In the data rows, the value 128 means zero.
Here are some points, each followed by its number:
[135 155 153 155 142 115  99 133 107 132 125 129 115 119 132 120 128  95
 224 142 129 120 119 128] 0
[ 96 119  73 109 165 144 161 140 160 124 178 130 154 146 104 172 123 145
 160 124 131 124  43 100] 1
[ 97 137 131 130 125 118 111 118 102 149 112 128 148 128 131 125 138 113
 131 127 123 139 152 150] 2
[114 132 136 130 240 130 173 128 135 137 130 188 155 134  98 121 141 146
  85 115 113  71  56  74] 3
[164  99  73  97 135 153 110 162 103 136 172 104  48 171 146 104 102  85
 166 112 137 113  47  63] 4
[107 118 140 139  80 104 142 138 122 116 129 123 101 114 155 156 113 153
  57 123 112 182 170 129] 5
[111 149 169 164  89 122 176 140 127 120 130 123 110  99 120 180 115 186
 135 150  98 143 175 121] 6
[120 139 177 111  99 138 101 152  87 121 114 119 127  45  85  89 152 136
 125 157  92 107  80 145] 7
[164 128 138 119 100 129 102 111 153  97 121 106 123  88 135 118 123 112
 155 139 123 138 144 154] 8
[149 133 155 180 120 130 112 116 162 108 124 132  70 142 137 138 117 114
 122 107 131 105 126 107] 9
[118 105  80 111 114 143 116 122 142 109 125 111 124 145 121 132 126 134
 142  99 151 139 115 138] 10
[135 136 155 114 138 123 105 132 136 146 120 119 115 126 147 113 112 108
 178 135 148 117 114 121] 11
[138 106 117 121 118 124  98 116 128 109 122 134 113 119 126 116 131 122
  83 116 130 135 125 135] 12
[101 123  82 137 170 137 124 144  92 148 169 136 126 181 137 153 117 111
 172 127 169 127  91  99] 13
[ 89 132 124 117 124 119 113 125  89 163 119 126 153 137 135 124 136 110
 134 134 126 144 151 146] 14
[113 129 139 134  92 127 126 138 121 131 134 121 116 117 145 130 114 136
 123 116 123 144 140 136] 15
[181 105 130 113  99  87 177 167 151  35 127 153  81 133  84 114 103 166
 113 124 103 174 121  91] 16
[102 129 109 146 110 134 119 107 134 135  89 127 144 150 121 111 159 111
 156 108 134 116 142 160] 17
[103 169 175 128 133 130 174 136 125 188 109 100 175 136 129 166 127 167
 157 167 123 123 194 137] 18
[ 66 158 121 119 183 102 169 143  82 161 129 154 193 120  86 164 151 152
 175 170  88 137 109 121] 19
[135  98 109 117 106 131  81 107 135 103 118 127 119 114 122 123 128 126
  81 114 141 137 132 147] 20
[160 105 127  99  98 121 140 133 157  88 107 126  95 118  88 120 130 137
 142 151 108 125 109 108] 21
[155 100 115 110 145 128 126 125 122 126 150 145  91 159 137 131 100 128
  79 121 144 118 127  84] 22
[ 97 135 125 120 150 111 157 127 113 151 124 148 178 140 122 144 140 136
 105 147 118 147 161 133] 23
[107 129 139 133  77 124 119 139 122 132 133 116 114 113 149 130 111 133
 122 111 121 154 144 145] 24
[168 115 145 122 111  92 172 163 144  54 128 161  96 123  93 110 108 157
 108 127 103 159 116  94] 25
[132 130 149 147 118 140 109 133 135 118 115 117 139 106 131 119 138 118
  89 134 133 129 128 141] 26
[130 144 159 161  83 116 154 156 114 120 120 138 107 129 122 108 128 141
 109 104  79 134 150 127] 27
[112 130 139 100 143  92 124 133 124 141 127 141 147 111 136 122 137 124
 107 148 131 160 112 138] 28
[207 131 187  92 135 143  57 143 161  99 167  94  95  51 129  77 104 104
 103 128 123 101  38 125] 29
[153  89  66 106  65 120 170 155 137  51 169 158  87 115  97 122 100 153
 137 116  83 155  79  99] 30
[ 97  84  34 150  62 172 102 100 134 135 128  73 116 205 190 175 103 125
 125  76 223 169 222 164] 31
[131 124 125 139 135  97 107 125 100 118 122 154  90 139 135 105 125 117
 131 108 131 139 121 124] 32
[ 97 125 110 123 150 149 173 139  96 171 168 140 143 132 140 154 129 149
  82 137 112 111 105  98] 33
[130 135 162 159 133 144 112 137 133 116 119 122 151  96 134 122 137 124
  74 130 133 124 129 141] 34
New points follow, each followed by the numbers of its three nearest points above by angle, nearest first.
[104 169 167 120 139 125 171 135 122 191 111 104 178 143 134 152 132 158
 162 161 126 128 188 142] 18 23 19
[ 79 133 114 115 166 107 175 122 110 155 130 163 206 143 124 151 146 142
  81 147 110 152 170 138] 23 19 33
[ 95 138 130 128 149 113 156 124 112 143 128 150 180 127 125 143 139 141
  95 138 113 146 162 140] 23 19 18
[112 141 122 161 118 153  70 119  93 140 109 107  88 141 123 119 130 103
 228 104 147  93 120 136] 0 11 17
[137 135 158 160 111 123 124 131 137 104  75 111  97 130 100 147 135 152
 168 140 135 126 164 128] 6 9 21
[176  82 112 107 160 133 125 127 110 127 159 156  57 180 143 128  82 127
  32 112 152 100 123  48] 22 4 12
[136 103  88 122  89 128 156 145 131  87 151 145 105 124 117 126 117 143
 124 117 104 149 101 114] 30 16 25
[103 137 142 139 121 144 143 124 126 142 106 120 154 116 113 160 130 151
 150 146 123 113 164 133] 18 6 19
[139 157 161 172 177 121 152 116 129  96  78 148 162  86 113  98 174 146
 129 128 127 112 137 157] 34 26 3
[104 162 159 120 135 134 178 141 128 183 116 103 180 144 128 155 126 163
 159 159 127 123 177 134] 18 23 19
[ 27 148 120 145 181 135 218 164 107 156 162 184 214  79 101 185 149 177
 194 170 106 113  40 110] 19 1 33
[109 124 129 130 178 150 105 155  90 135 145 153 145 117 129  89 115 134
  95  77 151  99  64 113] 3 33 13
[159 142 140 134 114 108 110 123 143  94 129 111 125 105 144 102 135 126
 110 112 134 163 142 169] 8 26 20
[162  95 117 112 148 129 125 128 121 125 147 146  79 168 136 126  99 127
  59 113 146 113 124  73] 22 4 12
[104 132 145 101 146  89 129 136 118 147 131 142 163 102 145 124 140 123
  95 156 134 168 115 142] 28 23 14
[132 141 152 162  98 120 151 148 119 123 132 138 104 128 131 115 127 138
  94 104  88 131 141 123] 27 5 15
[154 133 163 153  85 155  63 122 149 123 102  76  69 132 124 128 112 113
 155 108 149 105 143 129] 9 8 11
[166 127 112  81 116  77 153 119 172 114  89 114  91 173  84 117 161 109
 140 164  79 157 125 112] 21 16 25
[171 148 149 176 117 125 104  84 165 106 115 126  87 116 146 114 153 109
  89 105 105 106 149 153] 9 26 12
[131 142 152 164  97 127 147 148 120 125 127 132 107 126 129 114 127 137
 112 104  93 124 136 124] 27 15 6
[105 105  77 144  87 152 117 109 133 132 123  96 124 171 167 158 116 132
 116  96 182 159 196 155] 31 10 24
[177 121 144 126 199 105 150 135 105 124 152 191  78 121 126  99 132 113
  78 137  81  87  48  53] 3 22 4
[ 73 122  80 114 153 156 173 157  88 186 156 132 176 139 132 130 163 140
  95 139 134 121  66 119] 33 1 19
[107 164 165 122 135 130 172 137 127 182 113 101 175 140 131 158 124 165
 164 159 129 126 187 139] 18 23 6
[127 117 141 112 113 134 132 129 125 130 136 119 138 110 132 147 118 143
  76 158 136 140 152 127] 5 34 26
[146 128 149 164 118 132 117 122 151 115 121 129  85 140 134 133 120 118
 125 116 132 111 130 111] 9 22 32
[135 159 159 153 148 113  96 138  99 136 126 125 112 122 131 124 125  93
 236 150 133 120 121 123] 0 11 13
